rotation steps, each row followed by its count of steps
The counts run from 0 to 380.
[ 19  19   4  33 -24  -2 -16  -3  24  26   6  60  17 -16  -6  39  13 -14
 -15  -8 -62  -3 -31  -7   4 -47 -38  14  11 -40  34 -29 -23 -10  -3  -9
  17  -8  12 -27 -42 -23   2]
258
[ 47  -7  -5  42 -42   9 -18  19  -6  32 -13  30  49 -10  23  39   8  31
   3  -7 -17  41 -36  23 -17 -17  11  13   2 -28  33 -21 -16 -21 -20 -20
  -9   2 -12 -45 -52  -5 -12]
345
[ 36   8 -24  23 -31 -11  -4 -11   6  38  -5  37  -9 -31  42  30   3  29
 -12  -9 -55  36 -10   1 -17 -20 -14 -17   8 -36  33 -18 -27 -11 -17 -27
  -6  21 -13 -42 -43  10 -21]
183
[ 22   1 -14  42 -14   1 -23  17   9  35  12  60  31 -16  10  17 -19  14
  -6   1 -62  22 -14  -1  -8 -27 -41   2  -5 -17  23  -6 -47 -16 -22 -29
  20 -22  -3 -34 -47 -12 -22]
248
[ 52  -1 -20  37 -42   7  -5   0  10  16 -16  24  53  -6   3  42  27  16
  15   0 -27  23 -38  20  -5 -17  -1  10  -1 -43  57 -18  -1 -11   0 -50
  -8  -5  -2 -46 -34  -5  17]
205
[ 64   7 -32  53 -29   2  -7   5  15  15  -1  27  35 -22  13  18   9  34
   8   0 -33  32  -4  19 -13  -9 -31  -2  -7 -35  44 -11 -27  -6  -4 -64
  -7 -14 -14 -55 -30   4  -8]
62
[ 34 -19   1  41 -24  16  -8  20  16  36 -10  39  57  -7  -3  18  29  31
  12  15 -15  42 -53   9  -5   0 -14  34  -7 -38  26  -5 -20 -22   5 -26
  16 -14  15 -30 -28 -23  26]
222
[ 54 -18 -16  42 -30  -1   1   0  -2  11  -6  41  10 -22  18  18  -2  47
   9  12 -44  58 -11  11  -8 -19 -12  -9 -12 -33  33 -29 -33 -13  -2 -53
  -5  19   4 -35 -23  -2  -1]
49
[ 59 -12 -16  41 -35  -7   5 -11  10  18  -8  40  21 -23  29  21  12  34
   4  10 -43  46 -18  13   7 -27 -21  -7  -5 -35  36 -27 -22 -11  10 -59
  -1  16   8 -27 -14  13   6]
50
[ 22  -7   7  28 -33  11  -4  21  12  18 -17  30  16  13   6  50  -3  -7
   9 -15 -72  15 -40 -16  -2  -5  -7  22  17 -45  21  -3 -11 -23 -23 -26
  -7  -2  -2 -53 -42 -45 -12]
279
[ 40  19 -17  48 -25   1  -7   1  35  34   1  28  34 -20   4  35  50  22
  -6 -17  -8  15 -24  11 -10 -11 -26  19  20 -50  36 -21 -14  -5  -1 -34
   7 -13  -4 -42 -35  -6  17]
71
[ 53  -1  -9  30 -41  -8   5   1   9  49 -24  32  54 -23  19  51  37  25
  -5  -5 -10  31 -39   8   0 -22   2  15   8 -40  20 -29 -14  -9   1 -13
   0 -14  -8 -26 -51   3   3]
350
[ 28 -21  -3  26 -26   2 -13  12  -5  32  -3  66  40 -20  13  28 -21  10
   1  19 -68  30 -28  -8   4 -34 -28   1  -4 -18  23 -12 -36  -6 -13 -27
  11 -14  14 -20 -46 -16 -26]
110
[ 26  18   0  38 -26  -7 -20  -1  26  36   8  60  25 -25  -3  42   4 -14
 -21 -11 -52   7 -28  -5  11 -52 -29   2  13 -33  21 -37 -34   3   0 -15
  18 -21   5 -22 -45 -10  -5]
257
[ 28 -20 -32  20 -17 -17   1  12  16  57 -20  52  17 -20  -1  23  15  37
   5  12 -38  38 -30 -17  -4 -13 -24  13   5 -31  28   3 -42 -10  -2  -9
  16 -10  11 -28 -52 -37  -9]
369
[ 23   6 -14  39  -9 -11 -14   8  21  50   6  67  27 -32   7  23   5  24
 -23   5 -44  22 -17  -9  -5 -37 -49   2   6 -20  12 -12 -50  -3 -13 -10
  21 -27  -6 -21 -49 -20 -14]
244
[ 30  -4  -9  33 -21  -1  10 -14  32  27  -7  46 -27 -14  27  20  22  26
 -12  -6 -68  33 -22 -18  -5  -4 -36  12  11 -65  18  -3 -36 -28   1 -37
  11  18   6 -44 -17 -17   0]
307
[ 27 -20 -29  30 -12  -3  -9  23   8  42 -17  55  28 -16  -1  15   1  42
  13  19 -51  36 -27 -11  -9  -8 -32  11 -12 -22  26  14 -38 -17 -10 -27
  21 -16  12 -32 -49 -31 -11]
373
[ 16  -1  11  38 -22   2  -2   5  20  36  -4  40 -26 -15  35  26  20  32
 -21 -13 -48  50 -28  -8 -10  -4 -13  10  24 -46  -5 -16 -39 -30 -12  -9
   0  24  -6 -43 -34 -12 -10]
166
[ 16  -8  -4  34 -14  11 -23  30   6  45 -10  53  40 -12  16  25  11  26
  -3   6 -36  29 -42  -7 -17 -12 -15  19  -4 -24  20   7 -34 -32 -26  -6
  16 -18   0 -37 -59 -17 -13]
93
[ 36 -13 -10  16 -31 -13   8  -8  16  38 -22  39 -15 -15  20  27  19  43
  -6   2 -46  55 -30 -10  -7  -7 -14   0  14 -54  27 -20 -32 -20   6 -14
   6  38   7 -35 -29 -14   4]
40
[ 47   1   4  44 -20   2   0  16  14   1  -6  19  17  -9   8  42  -9  -8
  -4 -18 -70  16 -12  -4   6  -3 -28  14  23 -33   4 -25 -17  -6 -15 -49
  -8 -26 -10 -58 -29 -34 -29]
139
[ 34  16 -10  45 -28   3 -11 -12  24  22   5  48 -13 -19  13  13  21  37
 -19 -10 -42  45 -13   7 -12 -21 -23  10  10 -51  28 -42 -35 -20 -11 -13
   1  37  -1 -48 -28 -14  -3]
320
[ 48 -18  25  39 -44  -5   3   9   2  11 -21  31  29  -4  23  51   2  -1
  -6  -5 -54  41 -44  -8  21 -17  -9   9  25 -31 -11 -39 -25  -7   1 -34
 -11 -17   4 -35 -24 -31 -11]
285
[ 25 -15  10  35 -28   4  16 -12  33  17  -8  53 -16  -7  21  24  22  28
 -12   1 -58  45 -37 -12   7 -10 -20  19  19 -61   4 -18 -34 -25  10 -26
  10  22  14 -34  -4 -23  19]
303
[ 31   0   3  29 -38   4  -6 -11  10  30   3  53 -11 -15  29  22  13  38
 -18  -1 -43  55 -31   7  -9 -28 -13   0   5 -51  28 -32 -26 -31  -4  -9
   5  41   3 -28 -33  -5   0]
178
[ 27   2  13  41 -25  -1  -7  22  29  19 -13  23  -2  -7  14  35  14  18
 -12 -17 -47  40 -18 -12   1   3 -16  24  34 -44 -19 -27 -36 -20 -12 -11
  -3   0  -6 -56 -35 -46 -15]
150
[ 54   3 -25  30 -34 -20   9  10  20  44 -24  23  40 -20   3  45  37  32
   0  -9 -14  28 -22   5  -7  -7 -14   7  20 -37  22 -22 -24   0  -1 -36
  -5 -22 -12 -42 -50 -12  -1]
212
[ 16  13   6  38 -17   6 -26  12  15  24  14  73  24 -11  -9  28  -7   3
 -15  -1 -58  25 -29  -1   4 -47 -22  15  -3 -34  37 -35 -33 -15 -12   0
  19   8  17 -19 -46 -31  -2]
255
[ 44  18 -16  48 -30  10 -10  -8  15  14  12  29   8 -21  27  29  12  19
 -15 -19 -42  23 -14  14 -21 -21 -23  -3   7 -41  38 -12 -17 -13 -12 -60
  -4   3 -20 -45 -28  18  -5]
326
[ 24  -7  24  23 -42   4   2  -6  19  32 -24  40   4  -3  35  47  26  11
 -17 -20 -49  38 -54 -11   3 -13  -2  17  29 -55   8 -26  -8 -30   3  -7
   1  10   0 -33 -25 -14   9]
23
